Each row is where one point has got to under a steady rotation. How many ticks took it there?
The counts run from 0 to 410.
[ -0.5  -6.0   8.7   8.0  -3.8 -17.4 -20.2  18.2  15.6 -13.9 -32.4   8.0
  12.1  -0.8 -20.8  21.2  24.0 -23.3  -0.4  -3.8 -10.4 -20.9  -3.5   0.1
  10.9 -28.2  33.1 -37.8 -25.9   2.2  22.5  15.5  -6.4   0.7  21.3 -14.7
  28.1 -32.6   7.7   1.7  22.8   7.4 -27.8  10.9 -15.1  20.3  20.6  16.6
  18.0]
118
[ -0.4  29.6   0.6  -9.0  13.0 -14.2   2.3  34.1 -32.9  25.0 -32.7 -14.4
   0.9 -47.3  -8.9  24.3 -16.7 -17.8  19.6  -4.4 -17.5  20.9  -0.1   1.1
  17.4 -13.7  12.5  -3.8   8.0   3.3 -30.3 -24.3  11.8  -0.8  36.9   6.6
 -29.1  21.7   2.8  -1.7  11.4 -11.3  24.5  -7.8 -16.8  -0.9   7.9   4.1
   0.0]
11
[ 15.8   9.3  32.6   5.2 -14.8 -14.5  -1.7  -5.4  -1.7 -17.8  -7.8  -2.3
  23.6  12.5 -34.2  27.7  -0.1   4.1  43.6   1.8  32.8 -15.4 -24.2  21.1
 -11.4 -28.0  -3.8  -5.1 -16.3 -19.0   5.1 -12.2  24.7  14.5   5.7  24.8
  16.2 -17.4   7.0  26.4  20.5   0.2 -10.3  12.4  -0.6   6.2 -14.3  23.6
   1.6]
388
[ 36.3  17.7   3.4  -0.8 -15.2 -24.3  25.3 -11.7 -10.7   0.2  17.6  10.4
  30.9  23.8 -12.4  25.9  23.9  -1.1   4.9  -2.3  25.8   1.9   7.1  37.4
  21.0 -28.5 -17.6   3.1  -7.6  -1.9 -15.2  -6.5  10.4 -14.7 -25.5   7.3
  13.5  -5.8 -15.6  28.9   5.0 -18.6  -7.8  -2.4 -22.1 -16.4 -11.6  -5.3
 -10.0]
294
[ 22.3   5.4  25.5 -17.2  14.1 -29.8 -13.2   4.2 -20.2   9.2   1.8   6.4
  12.0  18.0 -26.9  20.2 -15.8  -1.5  40.2 -21.1   6.4   9.7   2.7  -7.9
 -19.5  22.0  -7.7  -0.2 -11.2   0.6 -30.0  -3.1  46.1  40.2   1.3   2.5
  -4.3 -11.2  -2.8   4.9  22.2  29.6  -9.0  25.2   3.3  -0.4   5.1 -16.1
  11.4]
257
[  6.1   0.6  -1.8   1.7  45.8  13.5  -4.9 -19.9  22.2   3.9 -24.5  -1.2
  28.3   2.6  10.6  -3.9  20.9 -28.6  20.6   5.5   8.8 -10.8  -0.3   7.7
 -25.0   1.1 -17.6  -7.4   3.7 -16.3   6.8   3.2  25.1  16.0  -0.2  21.0
  39.0 -19.8  11.5  -6.6  27.8  23.1  -7.8  28.9 -20.5 -17.5   8.4  21.4
 -12.5]
381
[ 13.1  21.3 -21.9   9.6   5.8  -7.4  10.6   9.8  20.7  21.6  12.3   3.3
 -14.0 -24.7   4.3  24.5   0.1  -7.9  27.1  -1.9   1.2  17.0  21.4  21.9
  10.3 -14.3 -25.5  19.7  36.2  -5.9 -45.5 -15.7  19.2  -9.4 -13.5   4.7
  -8.0  24.0  17.8 -10.6  21.0  12.6 -36.9   6.7   2.1  -2.5  -9.3   0.6
  -0.6]
263
[-10.3  14.2  -4.8 -17.0  -5.3  16.0  -1.5 -15.8   2.3  -8.6 -12.0   7.0
  34.0 -23.8  18.9  15.1 -13.4  -5.4 -12.5  20.4  32.7 -15.0  41.9  33.9
 -11.2 -19.4  10.9   1.0   0.2 -17.2   7.6   4.1  -0.6  -5.5  -0.1  24.7
   8.5  35.1  20.1   9.4  23.6   0.5  46.2  -3.3 -15.2   1.0 -14.5  31.6
   1.6]
402
[  9.0  -9.0  15.6  12.9  -9.0  -6.3  -1.7 -17.0   6.5  12.6  25.0 -25.6
  -1.9  21.9 -28.2  14.1   6.6   7.8  57.1  -9.9   9.3  -4.5  26.4 -12.2
 -26.3  -2.9   4.3 -21.4   9.8  -1.5 -15.0   1.2  11.4  10.0  12.1  10.3
   0.8 -25.0  -3.6  31.3   9.6 -13.3  -8.5  23.9 -11.8  12.5 -43.2  -0.7
   0.9]
164
[  2.3   9.7  -6.8  -8.4 -17.8  13.7   8.5  -2.3  -5.0  -3.2  -4.7   0.9
  46.0 -14.3   8.4  -3.9   3.7   5.8   4.7  -1.5 -15.1  36.7  32.9  26.5
  12.9  12.1  -4.7 -11.1  -5.9 -27.1  -1.3   6.6 -19.6  15.6 -11.2   1.7
   9.7  -1.7   2.4   7.4   5.6 -14.9  35.8  11.5 -39.7   4.4 -28.5  22.2
   6.0]
175
[-29.0  30.4 -11.8  -3.4   3.1 -23.0  13.5   3.6  -5.7  -2.6  15.2 -16.4
  29.6   0.0 -20.5  19.0   5.5   5.8  -5.3  19.7 -40.4  15.4  -2.3 -10.7
  16.7  -1.1 -12.8  -1.6   0.0 -29.3   9.4  12.4   4.2  20.6  -7.1  31.0
 -15.5 -42.2  -9.9  -4.1   4.3   1.5 -15.8  31.2   3.0 -13.7   5.1  15.2
  -8.1]
224
[ -4.6  25.0   0.2  34.1 -12.9   6.3  11.2  -5.7  -7.4  14.1 -12.8 -23.3
  -5.9 -21.1 -32.7  13.4  25.1  15.1  46.2  -6.0 -18.0 -14.7  24.5 -13.8
  10.1 -18.4  -7.0 -25.2 -29.5  -7.2 -15.5   3.4  -0.4  28.6   7.2  -6.7
   6.1   7.2  19.0  12.6  31.0 -24.7   2.5 -11.8 -17.6  -2.3 -21.8 -17.6
   6.0]
277
[-10.1  -2.6  19.3  26.0  -4.7  -1.3  -7.0   3.2   4.9  20.7 -41.7  14.4
   2.7 -25.8  -7.8  46.2 -13.3  -3.3  16.7 -19.4   5.7  11.6  24.0  -7.1
 -15.0   1.7  11.8  -8.7 -13.8  -2.6 -41.0  -4.7  26.0 -21.9  13.6   1.9
  -0.3  23.2   3.6   4.4  16.0  24.9  20.6 -14.6   6.9  33.9  -7.6  -8.4
  -3.5]
143
[  0.1  34.8   2.2 -14.8  -3.0 -27.2 -10.7  23.4 -30.9  10.2 -29.9   2.5
   9.6 -34.7 -10.1  18.3 -18.7  -6.1  -6.4   0.1  -8.6   4.7   3.9  35.9
   8.9 -26.1  13.7   3.1  -5.8  -2.8 -25.0 -25.2  18.5   3.4  21.0   5.2
 -17.7  41.9  18.7 -10.5  22.2   4.4   5.9 -15.7   3.3   1.2   8.5  18.2
  17.3]
12
[  4.2  16.7  -4.7 -17.0  12.1  13.2  10.9 -11.7 -15.1  12.0  -2.1   7.3
  30.9 -20.8   3.1  13.8  13.6   6.8   8.6   9.2 -29.2  16.4  38.7 -12.1
  28.3  -1.9   1.8  21.2  -3.8   8.3 -34.0   0.6 -15.6  26.7 -10.5 -14.8
   6.1  33.0  18.0 -19.6  -9.9 -24.7  37.3   2.2 -27.3   5.7  -1.9 -12.6
 -10.1]
307
[ 16.3  -3.8   6.6 -21.8   3.9  -5.6   9.6 -20.1 -13.7  -2.9   8.2  15.4
  40.3  18.4  15.1  -3.1  15.5  11.2 -16.9  20.0  -7.2 -17.3  33.9  17.8
   8.3 -14.7   6.1  22.1 -30.2   0.2 -21.2  -0.4  -6.4  25.1 -25.5 -17.4
  13.6  44.3  20.4 -13.8  19.1 -10.5   0.6  -3.2  -5.6   8.6  11.1   5.1
  13.7]
309
[-24.9 -17.7  -5.3 -22.3   0.1 -14.6  -7.5 -13.3  14.8  -5.7  18.8  15.2
   2.6  11.0 -10.3  50.1   6.0  -8.6  27.5   4.2  21.7 -19.3   9.6 -30.4
  -1.4 -19.6  17.9  23.6  10.3  10.9 -15.3  -6.6  -2.8 -25.2  23.3  -2.1
   0.3   0.0   3.2  -9.6  -8.6  -1.9 -25.5  24.2  26.2  43.0   5.5  13.5
 -17.2]
98
[  3.7  12.5 -11.7 -13.5  11.7  -0.5  23.0 -22.1   3.6   6.3  46.8 -20.4
  24.0  17.5 -17.6  13.9  -0.8  14.6  30.2   7.8  18.5 -10.1  20.7  -3.0
   0.1 -11.4  -1.4   6.4   2.1  -0.3  -9.7  13.1   7.0   8.8 -24.3  26.3
 -20.9   0.8 -20.4  31.5  16.8 -18.5  21.7  11.1 -37.8 -32.1  -3.2  -2.2
 -27.5]
292
[-16.9  30.1  -1.3 -28.3  31.1 -19.8  11.9  39.9   5.5  21.8 -11.9  -8.2
  19.5 -18.8 -11.4  25.7 -11.8  -2.9  12.4   5.2 -36.0   5.1 -27.9  -2.3
   3.3  -1.1   8.6  30.9   4.5   6.6  -4.1 -14.7   4.7  32.3  22.8  13.2
 -13.0 -11.0  -8.0 -10.2  12.5 -16.3   9.7  21.2 -11.4 -10.7  21.1  20.2
   3.9]
352
[  2.5  -3.8   1.1 -26.0   7.2 -36.4 -24.4  27.0 -24.3  19.9   4.8 -29.6
   3.0  15.3  -7.0   8.1 -14.1 -38.8  11.5 -16.8  -7.6  15.0  15.4 -15.9
   6.3  18.4  21.0 -26.0  11.8   1.5 -32.4   2.5   2.9   4.8  12.8 -15.3
 -22.4 -20.9  -3.0   7.8  19.1   7.2  -2.6  19.3 -41.5  32.3   4.1  -3.3
   1.9]
235
[-12.6   5.5  15.3 -24.5   6.8  -1.7   5.1  -3.7  10.4   4.1  31.6  19.1
  22.7 -11.5   0.7  35.9  -1.8  18.4  28.3 -10.4   2.2  16.3  45.4 -40.6
  -6.2  15.1   2.8  30.6   7.5  24.6  -9.3  14.6  -2.7  12.1   5.5  -9.1
  -4.0 -10.5  -4.2 -18.9  -4.5   5.8  32.6  18.3   7.4   9.8 -12.6  -7.8
   0.1]
191
[ -2.8  30.6  19.1  10.9  20.9 -25.3  20.5   1.2   0.3  -0.5   8.8 -16.3
  45.9  33.9   7.4  10.4  52.6  -8.2 -16.4  25.3   0.0 -20.0 -12.6   0.8
   2.5  -4.9 -14.8   8.9 -28.6  -7.5  12.5   0.8   9.6  31.5 -12.1  -4.1
  15.9 -29.8  -6.2   2.7 -13.3  -0.1 -10.7   3.9   7.5 -16.2   8.1  -1.3
  -4.7]
317
[  4.2  16.4   1.7   2.4   9.2   7.3 -11.6   8.4   2.9  18.2   2.3 -35.4
   6.6 -16.4  10.0  -6.5  -4.4 -10.0  19.7   9.7   3.5   3.8  34.2  22.1
 -10.8 -20.1  14.2  -3.4  33.5   6.3  -1.6 -10.2 -15.4   8.9  25.4  11.5
  -5.0   6.0  35.8   0.7   9.3 -19.3  16.6   2.9 -34.1  -0.2 -43.6  31.5
  11.1]
397
[ -7.3  10.3 -26.2   8.3  23.7  -5.6  -6.9  -1.8  27.1   7.9  -5.5   4.4
  -0.4  -6.6   2.7  29.2   3.7 -10.0 -17.4   4.8   2.2 -17.1  27.9  -7.8
   2.4 -22.6  12.5 -10.9 -13.3  13.9 -13.1  31.4  30.3 -22.4 -15.9   8.2
   3.0   8.8   8.8  -0.6  36.6  40.1 -13.9  -2.8  -8.6 -12.5  42.1 -15.1
 -14.7]
248
[-40.1   9.6   6.3  -6.8  -3.5 -23.5   0.9  34.9   9.3  17.9  -1.3 -31.1
   5.1 -18.0  24.7  19.4  -3.2 -15.0  -4.1  28.1 -14.5 -12.3  -3.2   6.0
  -1.8 -14.3   6.8  25.1  23.4 -23.3  -7.5 -20.9 -18.9 -13.0  19.5  11.8
 -17.6  -2.8   2.9 -17.1  11.0 -16.1  -3.3  -1.8  -9.9  35.7  -7.3  39.1
  -6.9]
105
[ 20.8   3.4  11.6  26.5  -6.5   6.5   2.3 -12.2  -6.3  11.6 -32.6 -11.4
   8.2  -3.3 -23.2  -2.5  47.5   0.8  37.6  -7.2  -7.4 -18.7  22.7   6.4
  -4.2 -28.6  -0.7 -24.1 -30.4  -4.9  -4.5 -12.8  -1.6  22.2  18.7 -13.0
  38.5 -12.1  14.4   8.7  -2.3 -24.4  -3.9   2.5 -20.4  -4.7 -29.2  -6.6
  11.2]
51
[ 24.1   1.5  -4.9 -25.7  28.6 -23.0   0.9 -17.4  -7.3  -2.3   4.9  -6.0
  23.8  22.9 -14.3  11.5 -13.8  -8.8 -19.1  22.6   0.6   3.3  -9.0  29.1
  -5.4 -27.4   8.1   6.8  -0.6  11.8 -16.1  -5.2  22.7   1.6  -6.6  35.8
 -12.2   1.0  -1.2   0.4   8.2  16.9 -31.7  29.6   6.1 -13.4  12.8  37.1
 -15.6]
358
[  9.3  -1.4  11.4   8.4 -15.3   4.5  13.9 -18.1   9.0 -11.5  -4.9  12.5
  33.3  -1.7  -4.7  19.1   7.4  18.4  -6.5  14.5  20.5 -31.9  31.1  33.2
   1.2 -43.0  22.6  -0.1 -36.3  -2.8   9.3  14.5   6.9  -6.5  -7.9  12.0
  19.2  22.6   4.3  20.9  26.9  -5.4  26.9 -16.2 -15.9  -8.1   1.4  18.9
   8.7]
406
[ -1.6   3.9  21.8  -2.1  -2.8 -16.7 -11.2  -9.0   1.7 -29.4   7.5   3.3
  37.4  16.1 -38.5  30.4  20.0  -4.5  18.3  13.1  -2.4  14.5 -24.9 -23.1
  11.1  -8.5   3.9   6.9 -13.3   4.1  -3.5  -4.0 -11.4  27.8  12.5   3.5
  14.8 -32.5  11.5  -4.2 -20.0  -3.1 -20.5  33.4  16.2  29.8  -2.9  21.9
  -8.4]
96
[-34.8  15.7   0.4  -3.5   9.4   0.5   4.7 -19.1  16.7   1.1   1.6  12.0
  21.9   1.8 -10.3  52.6  13.2  -1.0   9.3  12.6  14.0 -16.1   2.2 -36.7
  -2.3 -10.3   0.1  26.7  -0.6   5.2  -1.5  -1.5  13.7 -12.4  20.0  23.7
   4.7 -15.1  -7.1 -11.2 -20.8  12.0   9.7  20.8  35.4  17.9   2.0   6.4
 -30.4]
94
[-12.0   1.2  11.4 -10.1   9.2 -31.6  -7.5  29.2  12.2   6.8 -38.9  25.6
   4.0 -20.1   3.5  33.3   5.0 -13.3   4.7 -15.3   3.0 -16.7   1.1  -8.9
 -10.9  -9.6  18.1   3.9  -4.0   9.3   2.4  -3.6  13.4 -25.0  32.3 -13.0
  28.5 -25.1 -14.7  -6.9  26.6  21.2  -1.3   5.2  -2.8  15.5  25.8   5.9
  20.1]
121
[-13.6   2.3  23.3  18.0   2.7  10.0 -11.1   4.1   7.5  19.1 -28.4 -23.1
   8.4 -13.4 -14.6  24.7 -28.3  -4.2  23.3  -4.0  -1.9  14.2  22.0 -19.3
 -24.5  14.7  18.1 -17.8 -12.5   1.3 -38.8  15.2  19.3   3.0  17.6   6.4
 -17.8  11.2   7.9  13.7  10.7  14.9  35.7  -1.5 -17.5  36.3  -5.1  -2.0
 -12.5]
142
[ 21.3  -3.4 -16.2 -17.2  13.9  -5.9   5.7  -3.5  27.8  18.0 -12.0  -2.8
  25.0  -1.8 -17.6  15.2 -19.7   5.3  12.4  -0.3 -27.8  35.9  -4.2  20.6
   0.5  -8.1   0.6  -4.3  20.4   0.3 -30.2  -4.9   5.6   0.9  10.5  31.7
   1.2 -25.6 -14.5   6.9  12.4   8.3 -17.9  49.0  -6.7  -3.0  -6.0  27.1
 -15.8]
130
[ -1.3  -2.6   9.5  24.2   3.8  13.3  -7.9  -9.6  25.9  20.9 -22.3 -18.5
 -14.6 -24.5  -7.2  14.8 -21.1  24.0  33.5   1.6 -25.3   0.3  40.7 -12.7
 -31.3  -4.5  13.3  -8.3 -10.5  -2.6 -41.7   2.7  10.4  14.3  15.8   9.3
 -10.9  26.4  21.0  -4.9  19.7   4.8   8.5   4.1   0.6  26.1  -7.3   0.9
   7.3]
146
[ -7.2  26.7  18.2   0.5  10.4 -23.2   1.3  -0.8 -33.4 -15.9  12.7   1.7
  40.7  20.5 -30.1  22.0  40.7 -11.7   9.6   8.9  10.3   1.6 -15.1 -14.0
  19.6  -6.7 -18.1   3.9 -15.2   5.6   1.2 -10.1   2.8  37.6   1.8  -0.2
  17.8 -30.3  10.4 -12.3 -34.2   0.2  -7.5  25.6  24.1   1.4  -7.9   0.1
 -14.5]
321
[ -5.6 -13.3   9.5  -7.4   1.6  -4.4  20.0   0.9  24.1   8.0 -14.6   7.5
  22.0   0.2  17.9  23.1  12.9  17.1 -13.5  26.0 -28.6 -28.5  15.0   6.7
  -0.5 -34.2  26.2  41.3 -19.8   1.7 -15.7  -6.3 -20.6  -3.5  -9.1 -12.4
   6.6  34.8   8.6 -16.5  12.0 -20.6   6.8  -8.4  -9.2  25.0  12.2  16.2
   8.5]
83
[-21.9  -1.9 -14.9 -13.5  24.6 -13.4 -12.5   2.0   0.3   1.7  -1.7  -3.6
  -8.9 -11.6 -15.2  32.5  14.7 -16.9   9.3  -2.9  -9.6 -47.9  11.2 -34.1
  18.7 -32.3  40.2  -5.8 -15.2  29.6   8.2  18.1   2.2  -8.1  29.0  -9.3
  -2.2   5.5   8.8  -2.9  13.0  -6.7  -6.4  12.4 -13.6   4.0  35.5  -9.1
  -5.6]
345
[ 14.6   1.6 -17.4 -10.2   3.7 -24.3  -6.5  -6.4  -9.4  -8.3   9.2  -4.8
  14.3  15.9 -38.1  25.2  19.5 -38.0   8.9  -1.5   4.4   3.9 -17.0   1.5
  31.3 -27.6  -8.3 -27.2   5.8  -4.5  -8.8  -4.2   6.9  -8.3   1.7  18.5
  10.5 -30.2  -7.2  13.6   8.5  -2.1 -43.4  39.2 -17.1  -6.7  17.4   7.1
 -31.1]
2
[-19.8  21.0 -24.5 -13.5   5.0 -18.7   4.1   6.9 -15.7  29.8 -14.1  -7.3
   4.0 -38.3   2.0  20.2 -20.6  -6.7  -6.7  -2.3 -39.6  19.2  34.6  -6.1
  10.1   9.5   8.0  -2.4   4.7 -10.0 -34.6  -1.2  14.0  -9.9  12.0  13.9
 -31.1  23.9  -9.5 -13.1  28.6   5.7  19.9  -2.8  -5.7   3.4  14.7  -3.6
  -2.6]
240
